Here are some points, one per row:
<-59   1 -33   5 -34  18 -23  30   8 -10   3  49  60 -12  59  -7  -7 -70  16  13 -61  21  32  35  13 -11  44  -6  60 -17  35  -1  -2 -33  24 -52  -8  35  11 -11 -19  12 -68 -29 -74 -25  13   3>
<-76  13 -17  28 -51  32  26 -36  63  15 -16 -16  45  -1  39 -44  -9 -30  16  52 -50  63 -32  26  34  37  90  -1  16 -67  53  17   5  31 -16 -30  19 -16 -16  18 -15 -53  12 -11  41 -27   8  35>
<-18 -41 -33  -9 -11 -17  94 -19   7 -34  12   1  50  -5  16 -27   8  28  14 -11   0 -31 -26 -23 -24  -8 -26  55   1  23  33  17 -22 -40 -10   7  -3   0  11  47  35 -10  33  82 -27  14  39 -37>
<-11 -43 -30 -11   9 -31  -6  -3 -24  42  29  47  39  29   3  57 -10  17 -20 -52  -3  44   5 -34  48  21 -22  40   6  43   1 -17   3  -3 -20   5  50  -2  94   3  17 -45  55  24   7 -40 -32 -24>
< 30  26 -21  24  66  74  -4  23  25  24   1   3   6 -21 -44  11 -35  21 -45  45 -11  39 -22 -34  -6   2  -1  -3  -2  26  35 -11 -75  -7   4  25 -22  -8  -2  22  17  14 -68 -46  -3  31 -56 -19>
<-10   7  32 -68 -23  -6  31  13 -67  33   1 -40  -3   9 -80  27  23  52  -8  12 -37  -9 -19   6  17 -39  20 -54  41 -49   6  19  39 -13   3  24 -17 -45  33  30  20  11 -43   3 -13  13  -8   5>
< 38  10   4 -18 -14   9  24 -35 -63  13 -13 -73   2  -2  -6 -10  38  -9  23  12  -2  54 -43 -35  43 -36 -69   7   7 -14 -30  -7   6  13  46 -56  19 -15  30   0 -49 -21 -40 -31 -23  13  21  11>
< -1 -19  40 -31  29  13  25   3  20  -4   1 -35 -18  19  33  27   9  45   9  57 -16 -47  12 -37  51  35   7 -25  22  29  14 -24  38  35  18  45  37  75  19  21 -37   0 -62   2 -10  32 -15 -14>
< 28 -57  -9  12 -13  25   6  31  19 -47 -24  13 -10 -17 -44 -42  14 -37 -19 -11   9  46 -16  25  -9  11 -28  15  -9 -28   7 -57  61  61  38  88   1 -22 -30 -27   6  20 -20   8  11 -15  -4  -2>
<-29  -7 -21   9  29   5 -18 -64  -8 -35  19  14   1  -8 -17 -22   9  -7 -32   5 -23  19  70  19  33 -84 -19 -16 -30 -25 -13   7 -19   4 -47  32   6   2  -8  10   1   5  55  25 -24  94  23  -1>
< 34 -14  23  47 -78  -4  -2   5  34 -52  66 -22  -3 -22 -17   8   5  21  47 -30 -45   1 -19   0 -20 -26 -17   7  13  28  -2 -38  -8  60 -39   5  21 -25 -21 -28  27  32 -22 -35  15 -28 -53  -8>
< -3 -23 -42  44  -3  -3   6 -18 -33  48  -1 -10   2 -16  10  12 -71  35 -14 -24  -3   7 -12  -4 -24  22   2  37 -34  48 -11  26  98 -21 -15  14 -43 -19  -1 -46 -14 -93  22  -5 -28  30 -39 -53>
<-14  -4  58   0  11   1  39 -50   8  77 -27  32 -38  12 -30  44 -66 -24  29 -52  35 -39  -5  56 -34 -11 -40  37 -16 -36  34  24 -40  30  -3  -9 -25  50  23 -33  23  20 -17  -9  11  -5  27  22>
< 11  45  60  48   8 -28 -34 -12   5 -19 -26  65  73  34  24  19   8   7  -4   5 -39  11 -25 -36 -40 -22  52  30   5 -29   3  -9  14 -42  11  14  46 -40 -35  -7 -37 -10 -24 -12 -55  -8  33  76>
<  6 -46  17  31  17 -58 -91 -18  50  30 -28   9  24 -29  -6 -17   3  22  82   9  23 -19  20  33  32  33 -26 -11  -4  -5 -23  41 -18 -33  38  17 -52 -31  19  30 -16  31   5   8  55 -19 -18 -21>
< 39   1  13   3  11  74  25   7  15  34  -1  22  -6 -25  34   1  -1 -13  -6 -10 -15 -32 -27   7  26  45  20  -5 -28   6 -64 -70  11  21  60  -8  13 -32 -16  18  75  36  12  26 -24  29 -29  35>
<-34  34 -13 -21 -23 -17   2  22 -16  -9  13  10   4 -47 -54 -29 -17  -8 -33  16  21 -42  80  -8  14  -3   0  81 -40   4 -40 -48  -2 -18 -71 -32  27 -23  -4  63 -32  -1   0  -1  31  14  44 -15>
< -35   -6   45  -12   82  -39   -6    3  -72   13   21  -64  -19   15  -12   15  -14   -2   13  -44   -4   56  -32   60    7   61   57   26  -13    3  -15  -19  -53  -27  -20  -21   23   58 -105  -48    6   35   -4   43    0  -10   29  -37>
< 44  -9   5  48   7  10   5  23 -13  14  59 -25  -4  27  12  23  31  -6 -30  37  68 -30 -21 -17 -21  36  35  -5  24 -64  14 -86 -29   0  20   8 -56  16  42  19 -18  -7 -13   2  -1  47  -7  -9>
< 36  -7 -16 -15  22  28 -28 -12  50  64 -43  -6  44  -7 -21 -22   9 -11  12 -23  43 -52 -23 -12   5 -10  12  12  55  14   7  44  26 -16 -30 -14   9   9  21 -76 -35  88  43   6  53   9   1 -10>
< 13   4 -40   7 -18  20 -60  24  20 -42 -17  22 -89  37  39  -2 -11  60 -42   3  33 -12 -32  35  60 -26  -1  27 -20 -11  16  45  -7  -2 -21 -14 -35   1 -22  38 -35  12  34  16 -33 -39 -13  19>
< 11  -3 -55 -14 -20  -6 -59 -16 -14 -56  16 -25  26  -7  31  47 -16  14 -49   4  26 -53  24  15  11  65 -45 -39 -22 -10  10  65 -18   0 -17   5  -2 -25 -19 -31 -21  -2 -18  28  24  -8 -11  74>
<  25   28  -47  -25   20   -9   -5  -28  -34  -20  -11   -4  -58   -3   46   21   23  -62  -14  -25 -107  -26   35  -15   -8  -21    7   23  -41    6   34   10  -15   17   -6   42  -42  -14  -12   48  -30    8   43    8   20   -5   -1  -10>
<-50  -3  48  14 -26 -36  38  20  17 -59 -11 -16 -42 -25   6   1 -41 -59  -6 -27  40 -17 -23 -45  37 -65  18 -41  46  41  -2 -30 -16  -7  27  12  -7 -51 -15 -19  16 -11  -4   7  29 -14 -50  12>
<-33 -13 -28 -79  18 -36 -10  23  33 -20  43   3  17  59  -2 -27 -11 -40   0 -42  30 -17  -4 -14 -41   7  -3  32 -12 -15 -30  55  -1  25 -17   2  43  -6  -2  60  19 -15  16 -57 -28  68  -2 -27>
<  9  -6 107  -8 -31  63  15  53  -7  14  25 -39 -11  50   4 -37  11  21 -45  10 -39   3   5  22 -30   6 -49 -35  13   4 -19  16 -12 -34  25   8   4  37  49  29 -32 -11  -8  19  15  12 -16 -23>
< -6 -42   1  19 -34  12   7   7 -26 -20  -1  43 -32  28 -38 -34  11  11  10  18  -2  21  39 -60 -31  19  19 -33 -25  23   8 -33  15  50  31 -74 -25  16 -28 -26  15  68   0  15   7  23 -57  22>
<-23  28   0  -9  53 -25  22   0 -16  29 -54  16  41 -21  14 -51  18  35  13 -37  38 -38 -26  34   0  11 -58 -36  15  -7   2 -22   8  15 -35  -9 -46  60   0  -4  24  17  41 -74  37 -29 -18  42>
<-37  27 -42 -27 -57 -23 -20   4  63 -22 -51 -59 -28  49  -8 -20 -33  15   1  12   6  -5  21   9 -47 -36  28 -44  24  67 -22 -86 -50 -14  32  31  -5 -26  23 -49  23 -41   7 -14   6  -3  32  11>
< 18  51 -22  15   3 -19  87  42  49   0  11  15  27  31  36  50  40  25   3  14  44  -7  69  42  33  16  -2  -9 -20  19 -32  67  -3  -7  18   9 -40 -38  -5 -52 -27  46  26 -33  22 -31   3 -18>
< 38  67 -10  12 -19  -9   7 -17 -39  10   9  74 -38  -2 -17 -24   2 -15  29   0 -12  40 -62 -36 -13 -10 -21 -71  11  -1 -54  19  10  -7  15  -2  19  -1  -5   7 -38 -37 -56   9  13   7  86 -39>
< 58  -6  10 -12  -3  17 -48   3 -24 -30 -58 -15 -22   5  55  -6  45 -51 -41  26  23  12  53 -19  -4 -13   8  13 -17   4  -4  51   4   8 -81  -3 -33 -13  12   2 109 -20 -10  20  -7 -38  26 -13>
< -6 -20 -14 -25 -12   1   4  19  18  73  47  17  -6 -24  -6  19  32   8  43   9  40   1  52 -26 -16 -28 -34   5  21  -6  40   7   9 -23  -3   7  30   9 -94  20  18 -82  57  20 -35 -11 -26 -42>
<-34  76   6  18  37   1 -33 -16   2 -39  57  30 -33  -4  -4  12  45 -12  55  36  -4  36 -51  -1 -48 -21  10  -3 -49  10  21  -4  90 -60  17 -25  39  17  67 -18  25  -1 -30   9  -5 -23  37  43>
< 23 -35  24   6  66 -34  28  -4 -28 -11 -38 -27 -22 -92 -43  17 -46  30  -9  -2  -7  -9  -9  24 -68  19  31  -1   9 -32 -18  28 -47  28  24 -43  49  61   6 -13   3   3  55 -35  -9 -52  31 -20>
These points spread out most along one direction. Take the direction at right angles to it along which they spread out most. Go by this last direction. How many in every 100 of the points above lie lower along it than each point below? Round to a whole number. More than half of the points above lie lower than the first one.
<-10   7  32 -68 -23  -6  31  13 -67  33   1 -40  -3   9 -80  27  23  52  -8  12 -37  -9 -19   6  17 -39  20 -54  41 -49   6  19  39 -13   3  24 -17 -45  33  30  20  11 -43   3 -13  13  -8   5> 29
< 44  -9   5  48   7  10   5  23 -13  14  59 -25  -4  27  12  23  31  -6 -30  37  68 -30 -21 -17 -21  36  35  -5  24 -64  14 -86 -29   0  20   8 -56  16  42  19 -18  -7 -13   2  -1  47  -7  -9> 17
<-59   1 -33   5 -34  18 -23  30   8 -10   3  49  60 -12  59  -7  -7 -70  16  13 -61  21  32  35  13 -11  44  -6  60 -17  35  -1  -2 -33  24 -52  -8  35  11 -11 -19  12 -68 -29 -74 -25  13   3> 80
<  9  -6 107  -8 -31  63  15  53  -7  14  25 -39 -11  50   4 -37  11  21 -45  10 -39   3   5  22 -30   6 -49 -35  13   4 -19  16 -12 -34  25   8   4  37  49  29 -32 -11  -8  19  15  12 -16 -23> 11
<  25   28  -47  -25   20   -9   -5  -28  -34  -20  -11   -4  -58   -3   46   21   23  -62  -14  -25 -107  -26   35  -15   -8  -21    7   23  -41    6   34   10  -15   17   -6   42  -42  -14  -12   48  -30    8   43    8   20   -5   -1  -10> 94
<  6 -46  17  31  17 -58 -91 -18  50  30 -28   9  24 -29  -6 -17   3  22  82   9  23 -19  20  33  32  33 -26 -11  -4  -5 -23  41 -18 -33  38  17 -52 -31  19  30 -16  31   5   8  55 -19 -18 -21> 37
< -1 -19  40 -31  29  13  25   3  20  -4   1 -35 -18  19  33  27   9  45   9  57 -16 -47  12 -37  51  35   7 -25  22  29  14 -24  38  35  18  45  37  75  19  21 -37   0 -62   2 -10  32 -15 -14> 20
< 58  -6  10 -12  -3  17 -48   3 -24 -30 -58 -15 -22   5  55  -6  45 -51 -41  26  23  12  53 -19  -4 -13   8  13 -17   4  -4  51   4   8 -81  -3 -33 -13  12   2 109 -20 -10  20  -7 -38  26 -13> 91
< -3 -23 -42  44  -3  -3   6 -18 -33  48  -1 -10   2 -16  10  12 -71  35 -14 -24  -3   7 -12  -4 -24  22   2  37 -34  48 -11  26  98 -21 -15  14 -43 -19  -1 -46 -14 -93  22  -5 -28  30 -39 -53> 60
< 11  -3 -55 -14 -20  -6 -59 -16 -14 -56  16 -25  26  -7  31  47 -16  14 -49   4  26 -53  24  15  11  65 -45 -39 -22 -10  10  65 -18   0 -17   5  -2 -25 -19 -31 -21  -2 -18  28  24  -8 -11  74> 69
<-34  76   6  18  37   1 -33 -16   2 -39  57  30 -33  -4  -4  12  45 -12  55  36  -4  36 -51  -1 -48 -21  10  -3 -49  10  21  -4  90 -60  17 -25  39  17  67 -18  25  -1 -30   9  -5 -23  37  43> 57
